One turn moves every row onto another: examples first, then more rows asked:
J_289: [1.919, 0.556, -1.113, 0.466, 1.839, -0.883, -0.777, 3.498, -0.761, 1.273, 3.085, 0.985, 1.303, -0.161, -0.766, -0.738, 1.190, 1.098, 0.946, -0.357, -0.627, -0.061]
J_230: [2.172, -0.411, 0.657, 1.011, 1.372, -2.263, 0.000, 1.006, -0.418, -0.603, -0.581, 3.296, -0.954, 1.409, -1.192, -0.262, 0.534, 1.677, -0.235, -0.477, 0.977, 0.406]
J_165: [2.279, 0.468, -1.429, -0.554, 0.072, -1.365, -0.331, 1.805, 0.037, -0.649, 0.901, 2.150, 2.932, 0.536, -0.691, -0.260, 2.522, -2.425, -0.880, -0.875, 0.498, -0.684]
J_916: [-1.966, 0.163, 0.482, 0.650, 0.203, -2.033, 0.877, 2.582, 0.805, 0.037, 2.388, 2.169, 1.458, 0.394, -0.639, 0.292, 1.764, 2.170, -0.058, -0.492, -1.513, -0.436]
J_36: [0.659, -2.764, 1.196, -0.880, 1.172, -0.306, -0.798, -0.320, -0.188, -0.327, 1.152, 2.687, 1.098, -1.799, 0.037, 0.294, -0.207, 1.412, 0.186, 1.153, -0.002, 0.331]
J_545: [1.740, 0.449, 0.256, -1.748, 0.814, -0.564, -0.203, -1.120, -1.587, -0.209, 0.192, 0.024, 0.323, -0.102, -1.835, -0.562, 3.145, 0.273, -0.380, -1.265, -1.114, -1.215]
J_903: [1.807, -0.536, 0.594, 0.238, -0.077, -0.157, 0.185, -0.812, -1.390, -2.221, -0.630, 1.256, 0.423, 2.642, -1.531, 0.456, 0.556, -0.044, -0.095, 0.109, 1.106, -0.228]
J_122: [0.357, -0.232, -0.439, -0.463, -0.416, -1.029, 0.526, 0.839, -0.784, 0.372, 1.330, -1.321, -1.182, -0.295, -0.847, -0.574, 0.935, -1.443, -2.388, 0.885, -0.088, 0.295]
J_499: [1.160, 2.229, 2.781, 0.059, -0.292, 0.572, 1.179, 0.435, -0.457, -1.092, 0.926, 1.427, 0.588, -0.734, -1.062, -1.797, 0.251, 0.231, 0.725, 0.578, -0.670, 0.826]
J_166: [3.185, 0.463, 2.202, -1.155, -0.207, -1.654, 0.423, -0.637, -0.711, -0.325, 0.016, 0.752, 0.916, 0.986, -1.727, 0.257, 2.089, -1.208, -0.183, -1.346, -0.098, -1.011]
J_193: [1.151, -3.445, -0.049, -2.461, 0.674, -0.538, 0.009, 1.711, -0.212, -0.758, 0.533, 0.488, 1.105, -0.667, -2.208, -0.603, 2.059, 2.094, 0.398, 0.351, 0.099, -0.003]
J_246: [0.199, -1.833, 0.920, -0.045, 0.532, -0.665, -0.911, 1.016, -0.422, 1.305, 1.829, -1.196, 1.569, -0.763, -0.427, -0.033, 0.261, -1.167, -2.152, 1.020, -0.405, -0.299]
J_933: [0.539, -1.966, 0.264, -0.961, -0.070, -1.456, 0.078, 2.467, 0.413, 1.309, 0.989, -1.505, 0.171, -0.795, -1.019, -1.375, 1.171, -1.650, -1.413, 0.037, -0.495, 0.216]
J_595: [2.390, 1.323, -0.874, 0.152, 0.012, -1.783, -0.052, 3.485, 0.366, 0.425, 2.010, 0.617, -0.965, 0.191, -1.399, -0.012, 1.300, 0.232, 2.227, 0.406, -0.360, 0.486]
J_952: [-1.058, 0.642, 0.366, 0.316, 0.569, -2.003, 1.164, 2.273, 0.040, -0.835, 2.740, 0.513, 1.796, 0.500, -0.748, -0.485, 0.816, 1.392, 1.188, 0.674, -2.300, -0.642]
J_158: [2.483, 0.822, -0.544, -0.679, 0.256, -1.597, -0.202, 1.678, 0.291, -0.912, 1.779, 2.944, 1.595, -1.177, -0.032, 0.301, 1.490, -2.815, -0.622, 0.404, 0.177, -0.202]
J_150: [1.051, -0.625, -2.132, -1.528, -1.335, -0.315, 0.329, 0.789, 1.919, 0.169, 2.129, 2.471, 1.900, -1.329, -1.743, -0.530, 2.886, -1.614, -0.474, 0.650, 0.380, 0.168]
J_373: [0.925, -0.427, -1.539, 1.631, 0.372, -0.704, -0.295, 1.718, 0.529, 2.891, 2.721, 2.249, 2.033, 0.347, -0.255, 0.140, 0.773, 1.389, 0.143, -1.069, 0.149, -0.124]
J_238: [1.609, -2.350, 2.751, 0.020, 0.151, -0.473, 0.521, 0.470, 1.040, -0.552, 0.687, 3.660, 0.888, 1.185, -0.425, 0.094, 0.337, -0.235, -0.595, -0.939, 1.313, 0.196]
J_713: [1.113, 0.234, -3.238, -0.756, -0.137, -0.040, -0.069, -0.103, 0.050, -0.405, 1.582, 1.853, 2.608, -0.452, -0.814, -0.391, 2.515, -1.388, -0.906, 0.003, 0.064, -0.492]
J_151: [2.093, -2.105, -1.080, -0.415, 0.605, -1.365, 1.787, -0.527, 0.578, 0.116, 1.172, 0.909, 1.106, 0.836, -2.102, -0.953, 0.388, 3.016, 0.903, 1.100, -0.346, 0.115]
J_274: [0.272, 0.051, 1.963, 0.591, -2.933, -0.640, 0.052, 0.876, -0.129, 0.416, -0.792, 1.519, 2.114, -0.358, -2.111, 0.980, 0.752, 1.143, 0.623, 0.561, 0.947, 0.791]
J_841: [1.913, -0.993, -0.905, 0.330, 1.584, -1.228, 0.735, 0.400, -0.895, -0.343, -0.154, 1.933, 0.537, 2.204, -2.482, -2.555, 0.045, 1.879, 0.418, -0.282, 0.482, 0.085]
J_402: [0.247, -1.339, 1.197, 0.528, -0.226, -0.884, 0.133, 0.385, 1.424, 1.353, 1.416, -0.090, 0.051, 0.030, 0.337, 0.133, 0.776, -2.060, -2.607, -0.259, -0.431, 0.052]
J_293: [0.868, -1.503, 0.370, -2.548, 0.274, -0.770, 0.006, -0.617, -0.567, 1.714, 0.977, 1.322, 0.808, -1.622, -2.701, -1.016, 3.203, 0.858, -0.986, -0.897, -0.245, -0.579]
J_276: [-0.715, 0.536, 0.142, 0.356, -1.187, -2.771, 1.935, 2.613, -0.093, -0.629, 1.507, 0.648, 1.476, 1.251, -1.698, -0.705, 0.232, 0.443, 1.764, 0.564, -1.104, 0.174]
J_852: [0.372, 0.103, -1.034, 2.050, -0.726, 0.454, -0.429, 0.512, 1.772, 1.989, 2.391, 2.388, 1.028, 1.477, -1.949, -0.308, 0.762, -0.083, 1.019, 0.116, 0.551, 0.402]
J_931: [1.664, -2.324, 0.947, -0.152, 1.071, -1.046, -0.256, 0.014, 2.593, -0.185, 1.231, 1.783, 0.606, 0.012, -1.685, -0.212, 1.051, 2.637, 1.739, 1.508, -1.033, 0.008]
J_254: [1.797, 1.307, -0.698, 1.061, -0.965, -0.284, 0.840, 1.458, 1.095, 0.570, 3.178, 1.512, -0.713, 1.208, -2.507, 0.518, 1.186, -0.108, 1.157, 1.494, 0.796, 0.597]
J_550: [1.427, -0.099, -0.874, -1.158, -0.615, -0.913, -1.231, 1.615, 0.861, -0.597, 1.770, 2.485, 1.889, -1.523, -1.757, 0.836, 2.047, -2.180, 0.136, 2.010, 0.654, 0.027]
J_810: [2.460, -0.079, 3.055, -1.117, -0.238, -1.439, 0.223, -1.296, -0.383, 0.630, 1.096, 2.589, 0.810, -0.488, -1.723, -0.015, 0.204, -1.568, -0.210, 0.238, 0.285, -0.430]
J_765: [-0.332, 0.982, 0.554, 0.142, -0.072, 0.301, -0.831, 0.576, -1.180, 0.135, -0.741, 0.442, 2.044, -1.399, -0.609, -1.041, 1.370, 2.030, 0.782, -0.674, -1.368, 0.340]
J_544: [-1.509, 0.997, 0.072, 0.941, -1.054, -2.055, 2.060, 1.799, -0.422, -0.247, 2.164, 2.543, 0.630, 1.248, -2.058, -1.006, -0.360, 0.361, 0.123, 0.770, 0.047, 0.384]
J_785: [0.793, -1.681, 1.909, -1.641, -0.543, -1.045, -1.152, -0.883, -0.540, 1.793, 0.653, 2.287, 1.469, -1.947, -2.870, -0.038, 1.073, -0.189, -0.046, 0.705, 0.397, -0.318]
J_311: [1.878, -1.059, 2.101, 0.749, 2.023, -1.060, -0.621, 0.754, 1.080, -0.967, 1.568, 3.156, -0.541, 0.588, -1.559, 0.664, 0.859, 2.301, -0.016, 1.481, 0.394, -0.006]
J_554: [1.725, -1.084, -0.770, -1.994, 0.544, -0.158, 2.144, -0.256, -0.489, -1.971, 0.314, 0.644, -1.115, 0.378, -1.071, -1.695, 1.798, 0.884, 0.240, -0.545, -0.294, 0.373]
J_433: [2.067, 0.732, 2.056, -0.556, -1.228, -1.267, 2.047, 2.664, -0.859, -0.337, 0.556, 0.162, 1.950, 0.251, -1.598, 0.000, 2.134, 2.049, -0.602, -1.280, 0.081, 0.062]
J_961: [0.085, -0.045, 2.158, -0.421, -0.576, 0.919, 1.986, 1.082, 0.209, 0.994, 2.111, 2.332, 2.007, -1.231, -1.867, -1.839, 1.587, 1.947, -1.251, -0.426, 0.249, 0.765]
J_521: [-2.892, 0.611, 0.300, 1.532, -0.398, -1.555, -0.167, 2.063, 0.062, 0.186, 1.519, 3.121, 1.130, 0.936, -1.723, -0.446, 0.794, 1.081, 0.098, 0.138, -0.411, 0.072]
J_894: [-0.024, -0.716, 0.927, 0.502, -0.516, -0.383, -0.592, 1.122, 0.444, 0.440, 0.776, -0.978, -0.203, 1.312, -1.812, -0.201, 1.459, -2.309, -2.298, 0.439, 0.451, -0.242]

J_499 turns into J_433
J_36 turns into J_238
And these:
J_276 turns into J_952
J_254 turns into J_595
J_713 turns into J_150
J_151 turns into J_931
J_810 turns into J_166
J_933 turns into J_246

